These are runs of 6 systems, one row a step. Runs of the same system follow the same rule from any start.
path 1, neri (9 x 20):
[[  6  18 -11  10   5  18   7 -35   2   1  18  -3  -2 -10 -12  -5   3   0
    7  -1]
 [  5   5  -5  -1 -17  11 -16  -5 -12  -7  -9  22  -7   7 -26  -2   0 -17
    5   0]
 [ -5  -2   4   2  -5  -3  -7   9   4  13 -33 -19  -6  -6 -15 -17   1  -7
   -3 -14]
 [ 32  -8 -16  -4   0  -9  -7   7  15  13   3  -9  10  -5  13  -3   7  -9
   10 -14]
 [  0 -18 -17  -9 -19  -3  -2  14   3  -6   5  12   5  17  17   2   2   7
  -17   7]
 [-16  -1  15  13  -2   1  19  16   0  -4  16 -16  12  -2   3  -2   0  10
  -24  -5]
 [  4   0   8  17  13  -9  11 -21   0  -1  22  12  14   0  -6   3   4  14
    4 -14]
 [ -9   1  -3   5 -14  -7  -5 -26 -12 -17   7   9 -18  14  -5  -7   5  -8
    4   4]
 [ -8  16   4  16 -12  -5   1   7  -4  -1 -16  -8 -13 -16 -14   0  15 -23
   -4  -3]]
path 2, neri, 9 rows:
[[ 33   4  -1  18  35  -7 -29  -9   2  13 -14  21   2   0 -27  11 -16 -24
   35 -34]
 [ -6 -19 -15 -28 -10 -16 -38  -2   8  -1 -34  -8 -27  42  20  -7  -4 -18
   18   5]
 [ -2  -3   1  -7   1 -15   1  60   6   3 -12 -31  -5 -24  34  15  -1 -26
  -14  11]
 [  5  -5  -3  -8  24   3  22  10  23  19   5  16  34   0  30  31  10  43
    3  12]
 [-12 -11  23 -26   3  15  10 -18 -21 -19  46   4  -2  10  16  -9 -22  29
   -8  28]
 [-26  19   2  31  34  14  15  -9 -19 -15  14   6 -18 -14 -27   8 -31 -13
  -21   6]
 [ -5  26  20  11  23  13 -23 -25   8   9 -19   7   0  21 -30  20   3 -14
   38 -11]
 [ 11 -12  15 -33   1 -21 -32  -1 -17  -3 -33  -2 -37  -3   6 -10 -10 -20
   38   7]
 [  3   5 -39 -13  15  -2   1  25  18  15 -30 -22 -19 -21  32  12  -5 -22
   -5  21]]
path 3, kugo, 9 rows:
[[-12  -1   8  12  -5 -25  15 -15 -12 -18  17   3 -12  -5  10  -1   9   3
   -6   3]
 [  0  21   2   6 -11  11  10  -9  -3  -6  19 -14  -2 -21  -3   2  16 -11
   -2  10]
 [ 10   9  -3   7 -17   1   9 -13  -8   2  -6  23   1 -18 -19  -3  19   6
    4  -2]
 [  3  -1 -11  -3 -17   3  -2 -18   0   2 -10 -13 -13  -6 -16 -29   3  -1
   -2  -7]
 [ 18   0 -26   5 -11   2  -8  12   4   4  -9  -1  -2  -9  -9  -7   0 -20
   -4 -11]
 [ -1 -14  -9   8 -20  -7  -3  15   7   3 -13   4  11  12  -6  -7  11   0
  -15 -19]
 [  9 -15   8   8 -10 -18  -6  13   0  -7  11 -18   5   2   6 -16  -2  -7
   -8 -21]
 [  5  -3 -12  21  -3 -18   6   5   3 -10  21  -3   6  -1  13   5   6 -12
  -13 -11]
 [ -6   5   9  14 -23  -6   7   0  -2 -13  22  -1  10   4   2   5  21  -3
   -9  -4]]
path 4, kugo, 9 rows:
[[ 45 -30   6 -11   2 -17  -5  12   2   2  32  -3  27  -6  20 -14  -6  12
   10 -22]
 [-15 -12 -28  16  -2 -16  10  -7  -9 -28  33  11 -15  19  18   3 -13  -8
  -36   9]
 [-18  29  30  23 -12  24   7  18  -1  -9  24 -14  23  -2 -22  14  13 -15
  -17  -1]
 [ 11   3  28  20  10 -26   8 -30  -8   1   0  15   4 -16 -20   0  15  14
   25 -27]
 [  3  10 -24  -5 -15 -14  -8 -40   0 -10   5 -21 -36   1  12 -16  15 -21
   15   8]
 [  5  17 -21  -4 -34  11   0  31  -4   0 -22  11  -3 -25  -7  15  24 -26
   -8  18]
 [  3 -21   8  -2 -22  -7  20   9   5  18 -25   1  19 -16 -13 -28  19  38
  -12 -20]
 [ 34 -25 -26  -6   0  -6  -9 -16  -1  -4  31 -15  -2   0   6 -38 -25  -4
   -7 -20]
 [ -6   7 -37  29 -13   5  -4  18   2 -17  17  14   1  18  -8  14  -6 -32
  -36  -2]]
path 5, Gezi (9 x 20):
[[-24  18 -11  33  10  -2   4 -14   4 -18  26 -14 -12  18   0   8  -5 -23
  -19  -2]
 [-11  26  36  18 -10  -1 -10   6  -9 -11  -1   6   5   2 -21  25  22 -23
   16  -5]
 [  3   2  14   1   0 -30   7 -25   3  10 -23  -2  -9 -14   5  -1  29  14
   31  -9]
 [ 22   1 -44 -17 -16  -5   2 -18   0  -2   0   9 -19 -13  21  -2  17  -5
    6  21]
 [  2  -2 -19  -5 -36  19  12  22 -10  -2  -9  26   7 -15 -17  -7   8   6
  -28  13]
 [  7 -12  17  -1 -10  15  12   5   6  12   8 -23  26  -9 -16 -34  -1  25
  -14 -22]
 [ 22 -13 -18  17  14 -11  -8 -14   7  -4  33 -12   4   8   1 -19 -20 -13
   -7 -28]
 [-17   8 -13  30 -10  -7 -16  13   4 -14  -4  -3  -8  24 -14  10   2 -40
  -18 -11]
 [ -5  11  36   9 -14 -15  -6  25   9   6 -21 -17  12  -3   0  16  32 -13
   17 -14]]
path 6, dif, 9 rows:
[[-12   6  15  30  28  -5   5  16  -6   1  -8   9   7  -6 -25   9 -19  -7
  -10 -21]
 [-10   4  27 -11  17   3 -10 -20  11   8  -1 -18   4  22   9   6   3  11
   26   0]
 [ 15  -3   1 -13  16 -16 -16  13 -15  -8  -4  15 -19 -12  13  16 -14 -23
   19  12]
 [-29  15  -3  -2   9  11  17   8   5   8 -27   4  -9  -6   4  22   5   9
   -8  24]
 [ 17  -1  15 -27   2  21   7   6  -2  12   5   4  17 -17   2   1   0  24
   13  11]
 [ -1 -14 -14  -8  26   9   6  -5 -11  -2   7   8 -12  -4   3 -13 -38  11
  -12   8]
 [ -9  22  -4   4  18  35  -4   3  12   7  12 -13   7  10 -12  12 -15 -14
   -7   9]
 [  0   1  26   0  17  11 -17  11  -1  12 -20   8  10   5 -26   3 -17   0
   18 -15]
 [ -9  -8  11 -18  27 -11 -11   2   5   7 -17 -23 -18   4  20  -4 -21   0
   14   6]]
path 7, mutog:
[[  9   1 -14 -17 -34   9 -11  16  -4 -13  13   0  -2   4  11   5  13 -19
   -6  18]
 [-10 -15   5   9  -2  -3  18  27  -4   4 -12  -1   9 -15  -8 -14  -6  13
  -30 -11]
 [ 10  -1  11   3   8   7   4 -25   9   3  30 -17  16   7  -5 -17   0  15
    9 -17]
 [  2   2  -9  12  -5  -5 -15 -11 -18 -22  16  22 -13  15 -12   5  -8 -24
   -1   1]
 [-27  19   6  21  -5   3   7  10   8   5 -26 -13  -4   0 -16   8  14 -10
  -12  -3]
 [ 18  -2  20  -5  -2 -18  -2  -4   4  11  -8  -8   9 -14   5  -1  22   7
   29 -14]
 [  7 -17 -26 -10 -14 -21   0 -16  -6 -13   8   9 -19   3  23 -10   5   0
   -3  11]
 [ -5  11 -16   8 -18  18  15  22   3  -4  10  -9   8 -16  -2   2  10 -10
  -32  10]
 [ 11 -12  20   6  -5   6   5   5   0  10  -1   6  25  -5 -24 -15   0  23
   -2 -27]]
path 8, Gezi, 9 rows:
[[ -5   0   4 -11 -22  -8 -15  -2 -20  -5 -38  28 -25  -3 -19  -2   9  -9
   15  10]
 [ 14   1  -6 -24  -2   9   5   9  10  27 -35 -13  -2 -30   2 -14   9  14
   12   6]
 [ 29 -21 -33 -21   1  12  -2   4   9  10  10  20  14   6  13  -7 -13  19
   -5   2]
 [-18 -16  -7   0  -9  10   0  20  -8 -11   7  -6  -3  17  -3 -17 -26  -3
  -41   4]
 [ -6   9  29  18  21  12   1  24   5   4  15 -28  19  -5 -11   4 -15 -12
   -7 -17]
 [ -1  -1  13  16  29 -17 -13 -19  10  -2  11   4   7  29   6  18  -2  -2
   22 -18]
 [-20   8   0  -3  -3 -21 -10  -7  -8 -18 -11  -1 -33  13  17  15   7 -23
   10  18]
 [ -5  21   7  -8  -2   4  12  16  -3   9 -24   9  -2 -31   2  26  22   0
   14  22]
 [  8  -9   2 -23  -4  10  15 -20   2  11   0  18  13  -2   9  -5  10  44
   12  13]]
path 9, mutog, 9 rows:
[[-12  -1  35  -1  18  -6  22  19 -13  -1   3  -3   2 -32   5   6  -8  16
   -5   8]
 [  5   0  -7  -3  22   7  13 -36   4   5  17  19   4   1   6   6  -4  30
   12   6]
 [ -5  13  -9 -15  -8  28 -10  -9 -16 -10   1  23 -14   3 -15   9  -8 -12
    1  28]
 [ -9   7   0   1  19  13   3  15   3  20 -41  -1  -7 -19 -19   1 -11   0
   -2   1]
 [ 21  -6  -2 -23  16   1 -15 -13  16  18 -10  -9   5   5  12  -3  -4   8
   31  -3]
 [  5 -14 -21 -21   0  -4 -19  14  -8 -13   3   5 -16  16  24   5 -20 -18
   -4  19]
 [-18   2   2   2  14  16  11  39  10   7  -6 -14  11  -1  10  12 -13   1
  -25   9]
 [  7 -11  34 -13  24   4   0   3   0   6  15   4  22   7   6   6 -15  26
   17  -6]
 [-14  -1   2  -7  24  -3  -5 -23 -17 -18  19  14 -22  15  11   8 -26   0
    6  19]]
path 10, ledu, 9 rows:
[[  9  15   2  11   4 -24  25 -16   3   7  -8 -12  -8 -47  10   3  32   5
   15  -3]
 [ 22  -1 -32 -15 -23   6  -3 -32   1  -4  13  35   0  10   7   6  22   8
   14  12]
 [ -5  -2  -9  -5 -44  12  -5   9 -23 -12 -12   8 -16  -8 -29 -28   2 -15
  -23   4]
 [ 19   4 -15  14   4  13  15  -3  18  24  -4 -26  14 -31 -20 -27   2   6
  -11 -25]
 [ 24 -21 -17   3  -2  -3 -21 -24  12  -2  20   8  15  37  -2 -14  -8   4
    6 -26]
 [-20  -4  -3  21 -20 -17 -16  20  -1 -18  -3 -20 -15  22  -6  -9  -1 -37
  -26 -14]
 [  2  10   5  27  -3 -15  16  24  26  15  -6 -26  27 -17   8  12  34  -2
   -3 -22]
 [ 13 -23   6  -5 -20 -34   1 -19   3  -7  12  17  11  20  23   0  27  24
   15 -11]
 [-12   2 -13  12 -34 -19  12  -6 -21 -29  19  -2 -27 -10  10  -9  15 -20
  -22  13]]
path 11, dif (9 x 20):
[[ 19  19  -9  32 -10  13  -8   6   8   5   3  19  26  -1 -36  14  16 -19
    0 -29]
 [-14 -22  18  -7 -18 -18 -13 -18  -1  -1 -27  -9  -9  27 -11 -32   5  11
    8 -21]
 [ 19   0 -22   2  -4 -29  -5   6   8  -5  12 -32 -16 -19  32  -2  10 -32
    3  -2]
 [ -8   1 -25  22 -18 -10   9  17  10  -2 -12  33  15  14   2  29  27   1
  -20   0]
 [-11 -11  35 -12 -42  -2  12   0 -15 -13  13  -6   8  -3  -4 -23  21  22
   -6   1]
 [ 18  -4 -17  23   9 -26  21 -25  -6 -12  30  -6  -9 -28   8 -17  -1   0
   -7 -15]
 [ -5  14 -31  19 -18  10  -7 -29  13 -11  13  21   4  38  -9  14  18 -11
   -6  -2]
 [  2   5  23   1 -44  -1 -15   0 -18  -8 -15  -3  -6  -4 -35 -20  21 -20
    8 -12]
 [ 10 -10 -22  14  -5 -34  12 -19  15  14 -19 -27 -13 -23  10 -26  21   3
    2 -23]]
path 12, ledu (9 x 20):
[[  6  -8  -2 -26   8  14   3   2  -7   2   7   7  -1  -8  11  -2 -16  17
    3  17]
 [ -8  -4   1  -6  14  17   4   4 -14  -7   6  10  -6  -1 -11  -3 -30   4
  -15  13]
 [-11  12  15   2  23  26  -1   0   2   8   1  -9   4   1 -16   1 -19   1
   -2   1]
 [  0   2  17  -5  31   4 -14  -2   1   6  -9   1  -1  11  -4  11 -19  -3
   21  -3]
 [-11   2   2 -13  22  -3 -13  10   0   1 -17  -4 -17  11  16  18 -12 -13
   12  16]
 [ -6   3   5 -19  15   8   1  28  -1   5 -14   4   0  -8  18  24  -6   0
    5  23]
 [ -7 -10  12 -23  19   7  12  11  -9   6  -6  15   1  -9  13   8 -16  27
    2  21]
 [-13   1  11 -16  22  16   8  -6 -15  -5  13   6 -12  -6   5   2 -30  13
   -5  24]
 [-11  14  11  -1  32  28   2  -2  -9   1   4  11   0  -4 -14  16 -28  -1
    1  16]]

Name the system that made each run.
path 13 (2 x 20):
[[-19  13   4   7  16 -10  25  -6 -11 -17  22  29  -4  -5  24  45   9  11
   -1  33]
 [-20  19  17 -13  -2  24  27  -6 -14   4 -13  30   1 -22  -8  21  12  32
    1  35]]
 | mutog
path 14 (2 x 20):
[[-15  13 -25  13  14  -2  -3 -35  13   0  -9  -5 -21  16   4   7   4  -9
    5   5]
 [ 12  13   7 -13 -19  11 -22  23   1  -1  -4   2   4   3  -2  19  13 -28
   16   8]]
 | ledu
path 15 (2 x 20):
[[ -4   4  33  -2  16   3   9  -2   0  -4  39 -31  13  -7  15   0  -5   9
    3   1]
 [  4   0   0  17  33 -11  -4 -11 -10 -11  14  33  -3   7  -3  24 -18  -6
   10  -5]]
 | dif
path 16, 2 rows:
[[  8   9 -16  15  28  11   8 -17   1   2  16  -7  -6 -15 -11  -6 -19  -6
   -5  -5]
 [ -1   9  -2   3   4  23 -20  -4  10   3  -4  10  12  31 -17  10  -4  -8
    9  -5]]
 | ledu
path 17 (2 x 20):
[[-26   5   5   6   8   6   2   9  11  -4   3 -16   3  18   8  11  -6  -2
  -15   8]
 [  5   3  32   1   7  -1  -3  16  -5   0   9   4  14  -5  -3  15  -1  -2
   14  -6]]
 | dif
path 18:
[[  7 -13  31 -12   0  -6  -2   6   6  12  -1 -49   4 -12   3 -35  -7   7
    7 -20]
 [ 17 -13 -33  19  30 -25   0  -9   7  -7  27  10  -2   8  23  11 -17  -8
   -6 -11]]
 | ledu
path 19, 2 rows:
[[ -9   3 -18   5   5 -15   6   1   4  -2 -15  15 -12   2  14  21   6  -5
   -4  10]
 [-11  14  20 -14  -9  15   4   5   2   2   1 -13   5  -2   8  10  17   3
    7  18]]
 | neri
path 20:
[[ 21 -12  -3  -4  22   7 -23   9 -14   3 -10  17  -7  -3 -24 -11 -42 -16
    8 -12]
 [-12  -3  -6  -5  22  11 -22  12  19  17 -38 -13  -6  25  -8   0 -19  -9
    3  -8]]
 | Gezi
path 21, 2 rows:
[[-23   3  47   3   3  14   7 -10 -11  -9  30 -29   6   7 -12 -18 -15  12
   -8  -5]
 [ 11   5  -6  29  32 -22   1 -23 -14  -9   9  24 -14 -13 -15   7 -14 -14
   11 -17]]
 | neri
path 22:
[[  9 -19 -21 -15   4  19  -8  22  13  10   1   1  16  21  10  -1 -20   5
  -17   4]
 [-12  -7  22   4   4  14   1  35  -6  -6  11 -16  11   6  -7  -4 -24  -8
  -24  -5]]
 | dif
path 23 (2 x 20):
[[ 33 -20  -3 -14 -10  15   5  35  14  22   6 -27  33 -23   2 -28  -5  10
  -14 -21]
 [ 18 -33 -31  15   3 -16   3  -5  -3 -11  28  31  12  23   4 -12 -23  14
  -25 -23]]
 | kugo
path 24 (2 x 20):
[[  4  -7  -8  -9  -2   3 -17   8  -2 -11   9  25   6  30   9  18 -10  -6
    4   9]
 [-26   1  20   0  -7  -2   8  24  -9  -3 -21 -11 -10  -8  -6  -3  -1  -1
  -16   5]]
 | ledu
path 25 (2 x 20):
[[-19  23 -21   7   4  11   5   0  -1  -5 -14  28 -12   6  -2  32   7 -12
   -7  25]
 [-12   3  39 -23 -20  15   2   3 -11   4 -13   4   8  -3 -10   0  16  21
   15  13]]
 | Gezi
path 26, 2 rows:
[[ 12   4   0  24  11 -18  -6  -3   1  -2  -1  40  14   8  -8  31  10  -4
   16 -17]
 [-24  -3   5 -10 -26 -14  -2 -18   1  -6 -19 -16 -23  16  14  -9  21   2
    4  10]]
 | Gezi
path 27:
[[ -2 -12  19 -12  10 -16   1  26   6   4  -4 -24   2  -6  28   2  -5   3
    3   1]
 [ -5   2 -15   4  23  -2  14   1  11   1  17   6   6   5  24  25  -5   7
   -8  14]]
 | Gezi
path 28, 2 rows:
[[ -9  13  13  18  40  -2  -2  18  25  20 -12 -21  16   5   6  28  -2  -7
   12 -16]
 [ 12 -18  19 -30  13 -19 -15  -7  -8  -6  10  15  -2  18  34  13  -5  11
   34  11]]
 | neri
path 29, 2 rows:
[[ 13  -4   3  14   8 -12 -21 -12  -6 -11  12  -4 -12  10 -14 -12 -16 -27
    8 -23]
 [ -8  -2 -12  12  -5 -22 -15   9   7  -5 -26   5 -13  18   4  11  11 -26
    3  -8]]
 | neri
path 30 (2 x 20):
[[  0  10  13  14 -19   9 -11  -3   3   6 -17 -22  -2  -8 -38 -26   5 -16
    1 -25]
 [ 21  -7 -12  19   0 -34 -15 -12  11   4  -9 -13  -7   3  -2 -12  12 -19
   15 -34]]
 | mutog
path 31:
[[  0  -8  -1  30   8 -18  17   1 -11   2 -10 -22 -16 -40 -28 -38 -17  -9
  -21 -28]
 [ 33  11 -46  22 -14   7 -10 -23  29   8  20  -8  20  13  -4   0  23 -20
    5 -26]]
 | kugo
path 32 (2 x 20):
[[ 26  -8 -54  -2 -10  -7  12   0  30  20  -6 -18   6 -18  27 -11  21   5
  -11  -4]
 [ 19 -30 -13 -10 -43   4  -6  16  -3 -15  27  21  26  24   5 -14   3   9
  -25  -8]]
 | ledu
path 33 (2 x 20):
[[  1  -4  21 -16   6   7  -8 -16  -1  -1  10  -5   5  15   6  -2  -4  13
   19   4]
 [  3   2  -5   1  17  -7  -7   3 -12  -8   2   6 -20 -11   2   7 -19 -19
    5   7]]
 | dif
path 34 (2 x 20):
[[-11  25  20   1  31   3 -16  -3  28  23 -36 -22   0  10   2  28  13 -12
   39  -3]
 [ 14 -15  -4 -33   7 -28 -16  -4  -5  -3 -12  28 -10  13  43  28  10   9
   37  19]]
 | Gezi
path 35:
[[ -6   8  14   0  -3  -5  26   4 -27  -7  -2  31  -6 -38  -5  13   7  14
    0  19]
 [ -8  20  -9  -3   6  29  13 -40   6  12  -5  -9  -6 -11 -17 -12   6  16
    6  13]]
 | neri
path 36, 2 rows:
[[  0   1 -15  15   2  22  10 -14  22  -4  45   1  33  31   6  10   4  20
  -18  -8]
 [  0  -6  33  11 -12   0 -21  -3 -28 -28  23  13  -2  19 -31 -11 -20 -20
    1 -17]]
 | dif
path 37, 2 rows:
[[ -8 -14  10  20 -24 -26   1 -16 -19 -16  -2   0 -15   1 -25 -33   2  -3
  -14 -26]
 [  9  22 -25  30  -5  -3   5 -23  22   1  16 -34   1 -10  -1  -7  24 -24
   -2 -19]]
 | ledu
